Each row has a name. Each piece below is followed by the name of the row it came from, unless a question asks for something else. Each question is about the rows just above it. Places in a row count from 1.

k_989: [115 151 151 114 115 151  96 141]
k_60: [120 125 136 105 136 134 107 148]
k_926: [124 112 156 111 114 127  87 125]
k_563: [126 111 176 119 113 100  46  96]
k_747: [103 119 122 103 103 122 103 122]
k_912: [128 161 125 124 124  88  82 124]
k_438: [124 113 176 115 116 100 102 103]
k_136: [125 149 146 149 100  63  55  78]
k_14: [113 139 144 105 127 100  68 134]
find: [127  87]	k_926
The next 2 entries after [161 125 124]:	[124  88]
find: [128 161 125 124 124  88  82 124]	k_912
What are the next 2 entries after [176 119]?	[113 100]
Times [103] occurs in k_747:	4
Times [114] occurs in k_989:	1

k_747: [120 112 128 116 135 124 139 123 139 130 115 184 161 116 182]
k_137: [ 76  97 162  90 117 145 171 155 154 159 149 155 176 100 166]
k_60: [ 73 128 128 116 135 124 120 123 139 130 115 184 161 116 182]
k_438: [164 145  78 146 118 109 104  84 156  82  85 144  92 130 170]
k_14: [136 106 107 135 105 100  95 101  99 109 112 118 112 135 117]
k_912: [171 128 113 131 121 104  82 111  86 110 110 105 109 130  95]
k_702: [148 133 135  87 123 166  87 117 148  92 150 138 119 106 145]
k_989: [107 135 104 196  95 117 118 133 151 142 112 141 142 149 154]
k_316: [ 97 178 116 120 197  98 197 132 120 155 198 120 128 165 117]
Times [87] occurs in k_702:	2
How many times does k_316 hold [197]?	2
Give the next 2 entries after [107 135 105 100  95].	[101  99]
The next 2 entries after [118 112]:	[135 117]
How many times does k_989 hold [107]?	1

k_60: [137 115 134 119 109 104 183  85 109 144 102  96  92 140 132 117]
k_702: [122 106 115 109 128  89  88 129 128 139 126 146 157 144 108 144]
k_316: [105 139 132 125 100 132 121 158 119 157 140 218  81 143 100 141]
k_136: [124 149 131 119 136 163 102 170 145 151 159 153 161 116 142 148]
k_926: [124  80 124  80 124  95  80 133 114 124 138 124 158  86 148 167]
How many times does k_702 hold [140]?	0
How many times does k_926 hold [125]?	0
find: [109 128  89  88 129 128 139]	k_702
Where in the named rows is [85]?	k_60, 8

k_926: [ 67 156 135  67  96 155  67 138 170 117 162 160 126]
k_563: [ 88 142 182  67 156 132 183 145  92 111  92  89 108]
k_316: [150 181  61 194 135 115 208 112  71 132  98  93 142]
k_989: [187 116 150 136 136 116 116  69 128 158 158 158 158]
Row and place of [187] in the named rows:	k_989, 1
Row and place of [93] in the named rows:	k_316, 12
What are the next 2 entries after [135  67]?	[ 96 155]
How many times does k_989 hold [116]?	3
find: [ 67 156 132]	k_563

k_747: [129 143 130 127 132 123 129 129 132 131 141 129 113 120 131 127  79 139
 130 124 147 166 103 124 137 121 130 138 129 127 135 126 156 125 127 125
 127 122 121 126 131 131 127 122 126 126 128 126 141 132 126 130]
k_438: [129 143 130 127 132 123 129 129 132 131 141 129 113 120 131 127  79 139
 130 124 147 166 103 124 137 121 130 138 129 127 135 126 156 125 127 125
 127 122 121 126 123 130 130 141 156 157 127 127  98 124 124 139]
k_316: [129 143 130 127 132 123 129 129 132 131 141 129 113 120 131 127  79 139
 122 124 147 166 103 124 137 121 130 138 129 127 135 126 156 125 127 125
 127 122 121 126 131 131 127 122 131 119 128 128 138 130 126 120]
k_563: [129 143 130 127 132 123 129 129 132 131 141 129 113 120 131 127  79 139
 130 124 147 166 103 124 137 121 130 138 129 127 135 126 156 125 127 125
 127 122 121 126 131 131 127 122 131 119 128 128 138 130 126 120]
The next 2 entries after [139 122 124]:	[147 166]
Times [124] occurs in k_438:	4

k_563: [117 127 114 134 154]
k_14: [127 136 126 114 115]
k_989: [161  33 126 123 175]
k_912: [136 127 114 116 115]
Give the next 2 entries after [161  33].	[126 123]
Row and place of [175] in the named rows:	k_989, 5
Row and place of [33] in the named rows:	k_989, 2
The row with [114 134 154] is	k_563
What are the next 2 entries after [136 127]?	[114 116]
Where in the named rows is [154]?	k_563, 5
find: [136 127 114 116]	k_912

k_316: [210 136 162 129 181]
k_989: [130 127 129 129 162]
k_747: [130 127 130 130 162]
k_563: [130 127 131 129 128]
find: [129 129 162]	k_989
Which row holds [130 127 130 130 162]?	k_747
Give the next 2 entries after [210 136].	[162 129]
find: [130 130 162]	k_747
How many times does k_747 hold [130]?	3
Row and place of [181] in the named rows:	k_316, 5

k_912: [151  78  73  96  84]
k_563: [142 164 147 122 151]
k_989: [154 126  79 132  76]
k_137: [ 97 113 160  91 123]
k_14: [151  78  73 159  84]
k_136: [ 38 157 211  80 130]
k_702: [156 142 107 175 121]
k_926: [198  70  76 178  83]
Row and place of [157] in the named rows:	k_136, 2
Times [150] occurs in k_563:	0

k_316: [130 131 129 130 130 127 132 127 126 126 130 124 127 131 125 127]
k_926: [132 124 134 100  87 118  89  76 158 145 111 125 133 118 132 140]
k_747: [124 129 124 127 126 129 133 128 133 129 125 123 131 128 130 126]
k_912: [130 126 129 130 123 131 130 129 132 126 129 124 128 127 134 131]
k_60: [ 68 121 110  98 190 160 150  81  79 159 147 164 111 104 135 105]
k_136: [ 68 121 110  98 190 160 150  81  79 159 147 164  34  98  99 129]
How many times does k_747 hold [128]?	2
find: [126 130 124]	k_316
find: [130 126 129 130 123 131 130 129 132 126 129 124 128 127 134 131]	k_912
find: [129 130 123 131 130]	k_912
Row and place of [100] in the named rows:	k_926, 4

k_137: [145 180 173 219 155  80 155 138]
k_60: [132 119 108  93 136 118 166 130]
k_702: [132 119 108  93 118 136 136 122]
k_563: [108  93 118 134 131 139 131 154]
The next 2 entries after [136 118]:	[166 130]
Give the next 2 entries after [108  93 118 136].	[136 122]
Count of [118] in k_60:	1

k_438: [120 100 127 130 115 141 110 152 131 128 128 117 140 156 168 121 101 142]
k_989: [139 156 110  88 147  93 140 146 203 133 171 134 160  97 118 138 145 110]
k_926: [131 129 118 133 118 123 142 109 129 142 148 120 100 127 130 114 142 118]
find: [140 156]	k_438
What are the next 2 entries after [120 100 127 130 114]?	[142 118]

k_136: [133 162 129 132 133 124 161 135 121 122  89 147 128 136 130 132 152 114
 133 106 102 135 130  99 101 118 179 103 107 112 130  97 134 142 142]
k_926: [135 170  84 145 136 108 133 162 129 132  87 124 161 135 121 121  89 147
 125 151 162 130 149 139 153 159  67 156 169 127 136 146 116 142 159]
k_316: [ 76 162 185  78 164 103 145 122  79 208  96 114  98 134 155 159  96 129
  96 197 126  99 107 177 168 130 159 169  96 172 108 103 154  64 130]
k_14: [135 170  84 145 136 108 133 162 141 132  87 124 161 135 121 121  89 147
 125 151 162 130 149 125 108 130 127 183 177 109 149 126 137 112 126]
[172] is at row and place	k_316, 30
The next 2 entries after [133 162 129 132  87 124]:	[161 135]
Times [96] occurs in k_316:	4
Give the next 2 entries after [133 162 141 132  87 124 161 135 121 121  89 147].	[125 151]
[106] is at row and place	k_136, 20
find: [135 170  84 145 136 108 133 162 129 132  87 124 161 135 121 121  89 147
 125 151 162 130 149 139 153 159  67 156 169 127 136 146 116 142 159]	k_926
Count of [143] in k_136:	0

k_136: [181 158 154  92 113  92  92]
k_563: [130  73 160 127  65  60 134]
k_438: [130 158 160 127 113 141 134]
k_747: [130 130 130 127 113 127 127]
k_14: [130 158 160  93 123 141 134]
k_137: [130 158 191 127 198 151 129]
k_912: [147 166 126  88 113 141 134]
k_316: [129 158 160  97 113 149 134]
k_702: [174 174 160 142 174 174 134]
Count of [93] in k_136:	0
How many times does k_702 hold [174]?	4
Count of [130] in k_747:	3
What are the next 2 entries after [158 160  97 113]?	[149 134]
[160  93 123 141 134] is in which row?	k_14

k_989: [ 75 174 122 148 136]
k_702: [ 75 145 157 166 125]
k_563: [ 86 162 153 200 127]
k_438: [ 86 124 114 121 118]
k_316: [122 118 111 200 136]
k_14: [145  75 173 151 113]
k_60: [156 158 156 158 158]
k_137: [ 77 157 199 150 148]
k_926: [ 75 145 186 166 125]
k_136: [ 86 124 114 121 133]
find: [ 75 145 157 166 125]	k_702
How many times does k_60 hold [158]?	3
Give the next 2 entries after [145 186].	[166 125]
Give the next 2 entries after [ 75 173].	[151 113]
Where do [ 86 124 114 121 133] appear?	k_136
The next 2 entries after [145 157]:	[166 125]

k_912: [ 93  83  77  92  82 145 132 129 172 131]
k_438: [124 136 122 122 134 136 136 122 122 133]
k_702: [ 99  88  61  80  90 135 131 113 175 125]
k_60: [124 120 124 125 123 131 130 132 132 130]
k_137: [129 107 143 135  99 132 133 128 132 128]
k_747: [136 103  92  93 141 129 151 129 143 132]
k_14: [136  99  91 133 135 143 160 151 141 140]
k_316: [122 120 122 123 120 132 123 131 134 130]
k_926: [117 112 102 110 113 131 129 123 146 127]
The next 2 entries after [ 99  91 133 135 143]:	[160 151]
Row and place of [145] in the named rows:	k_912, 6
find: [136  99  91 133 135 143 160 151 141 140]	k_14
What are the next 2 entries after [135  99 132 133]?	[128 132]
Times [122] occurs in k_438:	4
Give the next 2 entries after [125 123 131].	[130 132]

k_137: [121 167 169 124 109 196]
k_563: [120 133 173 138 114 200]
k_747: [132 174 165 118 107 191]
k_316: [127 127 174 137 137 200]
k_989: [125 161 171 130 111 200]
k_14: [125 199 171 130 125 199]
k_912: [127 164 174 137 116 200]
k_60: [122 172 166 121 109 194]
How many times does k_14 hold [125]?	2
The row with [174 165 118 107 191] is	k_747
Count of [138] in k_563:	1
Times [137] occurs in k_316:	2
Count of [199] in k_14:	2

k_60: [113 117 160 216  44]
k_438: [112 106 130 132 124]
k_14: [216 160 117 113  44]
What are the next 2 entries after [117 160]?	[216  44]
find: [113 117 160 216]	k_60
The next 2 entries after [160 117]:	[113  44]
[130] is at row and place	k_438, 3
Which row holds [117 160]?	k_60

k_912: [111 215  81 210]
k_989: [97 97 81 97]
k_14: [111 215 170 210]
[111 215 170 210] is in which row?	k_14
[111 215  81 210] is in which row?	k_912
Count of [97] in k_989:	3

k_137: [156 166 176 185 193 200 203 203 201 133 183 174 165 156 147 141 137 134
 131 130 129 129 129 128 127 129 128 129 128 128 128 128 129 129]
k_316: [130 127 132 132 133 129 131 130 128 129 127 129 128 129 128 128 128 129
 130 127 128 127 129 128 129 128 127 126 129 129 127 127 126 129]
k_14: [156 166 176 185 193 200 203 203 201 194 183 174 165 156 147 141 137 134
 131 130 129 129 129 128 127 129 128 129 128 128 128 128 129 129]
k_912: [129 135 128 127 129 130 128 127 129 127 127 127 127 129 129 130 132 133
 129 131 195 128 129 129 126 195 201 204 204 200 193 183 172 164]
Row and place of [194] in the named rows:	k_14, 10
The row with [156 166 176 185 193 200 203 203 201 194 183 174 165 156 147 141 137 134
 131 130 129 129 129 128 127 129 128 129 128 128 128 128 129 129] is	k_14
find: [129 129 130 132 133 129 131 195 128 129]	k_912
Where do [129 135 128 127 129 130 128 127 129 127 127 127 127 129 129 130 132 133
 129 131 195 128 129 129 126 195 201 204 204 200 193 183 172 164] appear?	k_912
How many times does k_316 hold [127]?	7

k_438: [126  88 151  92 206  54]
k_137: [ 63 158 137  80 165 140]
k_60: [116 120 148 114  97 173]
k_136: [139 183 139 183  47 139]
k_989: [ 77  77  79  79 141 127]
k_316: [184 139 158 171  61 183]
Count of [183] in k_136:	2
What are the next 2 entries after [77 79]?	[ 79 141]
Times [139] occurs in k_136:	3
find: [77 77 79]	k_989
How many times does k_989 hold [79]?	2
Give the next 2 entries after [139 183 139].	[183  47]
find: [139 183 139 183  47 139]	k_136

k_137: [131 127 135 128 134 124 135 131 143 117 128 128 124 109 138 209 111 129
 133 131 133 130 136 118 128 127 142 128 101 146 132 116 130 127 131 113
 118 165 121]
k_60: [122 129 135 138 110 134 107 120 127 120 115 127 128 114 121 159 125 137
 105 124 127 133 119 114 129 128 141 130 124 115 128 142 130 131 127 129
 113 101 127]
k_14: [133 129 135 128 125 124 133 131 146 132 127 144 132 114 122 157 111 126
 118 131 127 132 121 120 128 127 111 128 173 134 129 117 130 131 131 130
 126 161 113]
k_926: [123 128 137 138 110 134 108 120 128 120 116 128 125 112 123 160 125 137
 102 123 128 133 123 116 128 128 138 130 132 116 128 141 128 131 127 128
 111 102 129]
k_702: [122 129 142 127 108 133 136 120 128 131 141 127 105  96 142 143 120 137
 113 127 126 134 118 126 129 128 110 128  94 117 132 120 125 126 128 117
 112 174 135]
k_438: [131 127 135 128 133 124 135 131 144 118 132 129 123 106 138 209 111 128
 133 131 133 130 136 117 128 127 139 128 106 146 131 116 130 127 131 113
 120 169 122]
k_989: [133 125 142 136 133 124 133 124 145 121 143 130 131  99 143 200 125 127
  98 122 134 133 139 111 127 127 112 130 174 129 127 118 125 126 129 118
 111 168 116]
k_316: [122 125 142 136 121 134 107 125 134 120 140 129 128  97 134 159 124 136
 119 123 133 131 137 111 129 128 140 130 137 118 129 139 129 127 127 129
 110 103 125]
[133 125 142 136 133 124 133 124 145 121 143 130 131  99 143 200 125 127
  98 122 134 133 139 111 127 127 112 130 174 129 127 118 125 126 129 118
 111 168 116] is in which row?	k_989
Which row holds [131 127 135 128 133 124 135 131 144 118 132 129 123 106 138 209 111 128
 133 131 133 130 136 117 128 127 139 128 106 146 131 116 130 127 131 113
 120 169 122]?	k_438
The next 2 entries after [159 124 136 119 123]:	[133 131]
Give the next 2 entries after [101 146 132 116].	[130 127]

